One vector is turned by the same rotation once a tick. Each row is the vector after some number of ticks, and that number follows the row.
The counts run from 0 to 983.
9 16 -11 3 -6 1 -10 3 -5 -24 -13 -14 0 -6 -6 10 21 5 -6 -19 -3 -8 -12 32
 -9 30 -17 23 -3 2 6 3 -1 -12 7 12 -3 3 -21 -24 9 -7 -11 5 -5 -8 15 3
 -12 -> 204
-2 3 -23 -16 0 23 17 -11 -28 -18 2 0 9 -21 0 18 7 18 3 2 -17 -3 5 4 7 6
 -12 -16 -6 22 -9 -2 -2 -9 7 12 7 3 -25 2 21 -13 -9 30 8 2 1 -10 -1 -> 485
-4 -13 -18 -13 1 -5 7 3 -22 -17 -9 -2 -1 1 2 -3 -17 -12 15 -20 -2 5 -12
 27 -1 45 -3 -13 2 -8 17 -15 -12 4 -3 18 -3 -9 -25 -3 1 0 -12 12 -8 7 2
 -10 -14 -> 579
6 -6 -1 -10 10 2 13 8 -23 -14 -7 -24 9 8 -9 -3 3 2 22 -12 1 14 -27 26 1
 22 1 6 1 0 -2 3 -8 -3 1 16 36 -4 -13 -4 -12 3 6 30 -4 -2 -14 -7 -17 -> 341
16 -6 -3 -8 -9 24 19 -2 -23 3 -13 -3 -12 -1 9 4 -5 12 19 -17 8 -1 -29 13
 1 4 -12 20 3 -14 11 -3 -1 -9 -12 8 16 12 -18 -13 2 -16 -14 0 3 -18 26
 -19 -8 -> 544
1 2 -14 7 -5 -9 14 -5 -23 -25 2 -4 19 1 5 -14 7 -17 25 -8 -4 5 -27 24 1
 35 -8 3 -9 -14 -14 -8 11 8 -7 1 2 -3 -27 -11 -5 -7 -12 11 -16 12 3 11
 -9 -> 702
0 -5 -37 -5 4 -7 20 8 -6 -15 1 -5 10 -9 18 -3 -4 -11 18 2 14 -1 -22 25 6
 14 -8 -1 -4 -5 -1 -12 5 -4 4 -3 -7 -9 -22 -34 -1 -10 -28 13 0 -6 0 -6 4 -> 384
0 6 -19 -7 8 -3 7 1 -3 -32 -6 -6 12 -12 7 12 12 -8 -12 -13 -18 5 8 17 10
 36 6 5 0 3 6 1 -1 -3 8 -2 -1 9 -27 -9 19 -10 -21 39 -7 10 2 2 -3 -> 949
-3 3 -26 -4 3 -4 4 7 -9 -22 2 0 18 -19 4 9 0 -2 3 6 0 11 -1 25 3 23 -16
 -1 0 19 -14 -8 -6 -6 11 20 5 -14 -25 -18 11 -6 -20 25 -7 -7 -11 4 -14 -> 138
11 7 -21 12 -20 12 10 -7 -3 -16 7 -18 -2 -11 1 0 21 19 11 -15 -4 -12 -10
 25 0 15 -14 24 -5 2 -4 9 20 2 -5 -10 -17 1 -25 -12 12 -12 -15 13 7 1 13
 -8 19 -> 747
8 2 -5 -10 -5 9 13 -15 -17 -23 -11 1 13 -17 6 15 8 -3 -8 -30 -21 3 -9 0
 10 13 -7 15 11 -4 14 6 2 -8 -5 0 10 18 -17 -4 10 -25 -21 23 -11 3 19 4
 6 -> 285
11 -3 -21 4 -7 20 16 0 -10 -3 1 -19 -20 12 2 0 12 23 20 -22 9 -14 -13 25
 -1 19 -3 10 -12 -2 13 2 10 5 -10 -5 -15 8 -22 -9 1 -2 -8 17 12 -3 11
 -25 19 -> 310
9 2 -17 7 -11 19 30 1 -9 -13 10 -11 2 -10 13 3 12 8 12 1 -4 6 5 7 17 0
 -3 11 -1 5 -21 9 13 2 1 -16 8 11 -28 -8 24 -14 -24 32 2 -1 10 -1 17 -> 59
7 5 -8 18 -10 -1 10 0 -2 -21 2 -14 1 -2 -13 10 8 11 9 -23 1 14 16 34 1
 31 -14 20 10 13 -10 5 -4 0 4 12 6 -8 -23 -1 3 -7 -2 20 -14 -1 -5 13 -3 -> 327
13 11 -6 16 -9 4 8 7 -5 -22 -6 -9 -7 1 4 2 15 -3 10 -16 11 2 -14 25 0 25
 -13 28 -1 -10 -8 2 1 -6 -3 4 3 4 -21 -36 2 -6 -18 0 -6 -12 18 6 -6 -> 201
5 -4 -27 -1 7 11 26 13 -14 -11 9 -17 -3 9 4 -5 9 5 26 7 3 -2 -16 9 11 10
 6 -9 -19 -1 -14 1 12 5 -2 -15 4 5 -25 -24 11 2 -19 31 10 8 0 -16 11 -> 497
16 7 -10 -4 -2 -8 20 -1 -1 -22 -5 -15 17 -17 0 -1 16 4 0 -13 -5 5 -12 34
 7 5 -4 29 14 2 -4 9 1 -13 17 -2 21 2 -11 -17 5 -20 -10 20 -17 -8 -6 10
 -1 -> 523
9 -3 -2 -4 3 11 7 4 -25 -10 -17 -9 -5 13 -1 8 -6 6 12 -27 2 9 -29 18 -4
 23 -17 17 3 -6 13 -1 -11 -15 -11 19 25 5 -15 -17 -13 -10 -7 3 -7 -11 10
 -3 -20 -> 776
15 6 -7 15 -14 26 14 -4 -15 -7 6 -16 -11 10 -7 0 16 20 26 -15 7 -8 -22
 23 -3 10 -18 13 -12 3 -10 8 13 -1 -11 4 5 6 -23 -16 1 -6 -1 6 9 -7 18
 -11 7 -> 430
9 -3 -24 -26 7 18 26 -3 -23 -12 -6 -17 4 -4 4 3 12 13 16 0 -3 -16 -30 10
 5 -6 0 -10 -11 0 2 0 6 -19 5 4 10 8 -17 -14 7 -9 -6 25 17 -1 -4 -29 10 -> 730
13 -1 -7 -16 15 22 19 -4 -21 -14 -14 -15 -13 11 -3 15 12 8 2 -24 -1 0 1
 17 3 16 1 7 3 -5 15 6 -19 -20 -3 13 25 20 -7 1 1 -5 4 29 1 3 -3 -26 1 -> 534
2 -7 -13 -23 7 4 15 -7 -34 -10 -11 -1 6 0 -5 9 -10 7 14 -23 -7 3 -20 17
 -6 19 -15 -12 -2 3 17 -10 -14 -6 -2 28 14 -6 -16 -1 -12 -8 -2 1 0 -4 -7
 -15 -15 -> 347
12 10 -18 13 -18 9 9 0 5 -11 5 -4 -4 -21 8 2 11 10 11 -11 7 5 -5 26 4 11
 -16 27 8 4 -12 6 15 -8 1 -4 -2 -4 -25 -19 22 -19 -25 17 -4 -10 21 4 9 -> 750
1 -5 -16 -10 -1 8 37 -9 -25 -20 2 -1 15 -12 -4 20 5 9 7 -10 -19 12 5 -5
 22 -5 -4 -6 4 18 2 2 -3 0 12 -1 18 5 -25 -3 -5 -13 -19 30 0 6 -4 1 13 -> 603
18 2 -5 -4 4 19 27 -8 -15 -15 -4 -4 15 -10 4 21 10 4 -2 -14 -12 8 -5 -2
 16 -2 -8 23 12 4 -8 8 -1 -20 0 -6 24 16 -19 -13 1 -24 -18 29 -1 -5 7 -3
 1 -> 290
14 -14 -8 -14 8 16 17 6 -21 5 -11 -10 8 6 5 12 -9 7 6 -20 5 21 -17 17 9
 9 -7 18 10 9 9 -2 -8 -11 -6 14 23 -4 -15 -4 -20 -12 -11 24 -4 -13 -6
 -12 -16 -> 223
-8 -2 -22 -4 2 14 0 19 -16 -6 0 -14 -4 -5 0 -3 -12 3 18 10 10 13 -4 20 3
 24 -3 -8 1 18 -9 -7 -2 -1 -7 12 15 -7 -27 -7 23 3 -13 33 10 -18 4 -13
 -16 -> 686
16 3 -7 -14 -1 21 28 -11 -13 -18 -3 -19 18 -7 -4 11 31 13 1 -10 -14 -5
 -15 16 8 -6 0 18 0 11 -7 18 8 -16 6 -5 23 14 -20 -7 6 -13 -5 30 6 4 -3
 -8 12 -> 292
19 -9 -6 -13 12 15 34 -2 -24 -10 -8 -8 -10 13 5 22 6 7 2 -24 5 9 -1 16 7
 9 0 7 5 -2 15 1 -20 -17 1 13 21 14 -15 -10 -10 -10 -9 17 -9 -5 1 -18 0 -> 535
3 -6 -9 -15 -11 7 25 -18 -34 -10 -4 -6 3 3 -9 -6 -8 11 33 -29 -5 -2 -21
 15 3 17 -12 -11 -1 -8 14 -5 1 5 -8 18 15 -9 -18 16 -7 -10 5 6 -4 15 -1
 -9 1 -> 350
8 -6 -5 -21 -6 10 18 -21 -36 -8 -9 7 20 -7 12 3 5 -4 10 -15 -14 1 -28 7
 3 19 -23 4 -8 -10 -3 -7 2 -3 -14 15 7 3 -26 4 -6 -22 -10 4 -5 1 6 -1
 -15 -> 472
4 3 -16 4 -5 12 8 11 -3 -18 -5 -25 -21 -2 -5 -1 4 13 10 -11 8 13 15 37 3
 30 5 8 10 10 5 6 -3 0 2 5 3 -3 -24 1 25 5 -4 33 -3 -4 10 -13 3 -> 877
10 1 -15 -19 11 -7 30 7 -11 -26 -12 -20 10 -2 -2 -5 9 -3 19 -14 -2 -6
 -26 26 2 4 13 2 8 -11 12 8 0 -13 13 -1 27 7 -6 -14 1 -14 -5 22 -2 6 -7
 -6 11 -> 961
7 7 -11 19 -11 3 5 -2 -5 -20 -1 -2 -6 -6 -5 15 -1 12 3 -25 5 16 15 29 2
 31 -19 19 13 20 -6 3 -8 -4 0 13 5 -9 -21 -12 1 -10 -13 16 -14 -11 6 12
 -7 -> 326
-5 0 -16 -10 1 -8 8 11 -12 -17 -7 1 20 -19 6 0 -5 -10 3 4 -4 24 -4 21 4
 25 -12 4 11 11 -6 -5 -6 -5 11 17 21 -11 -26 -10 14 -7 -15 23 -14 -7 -4
 13 -26 -> 22
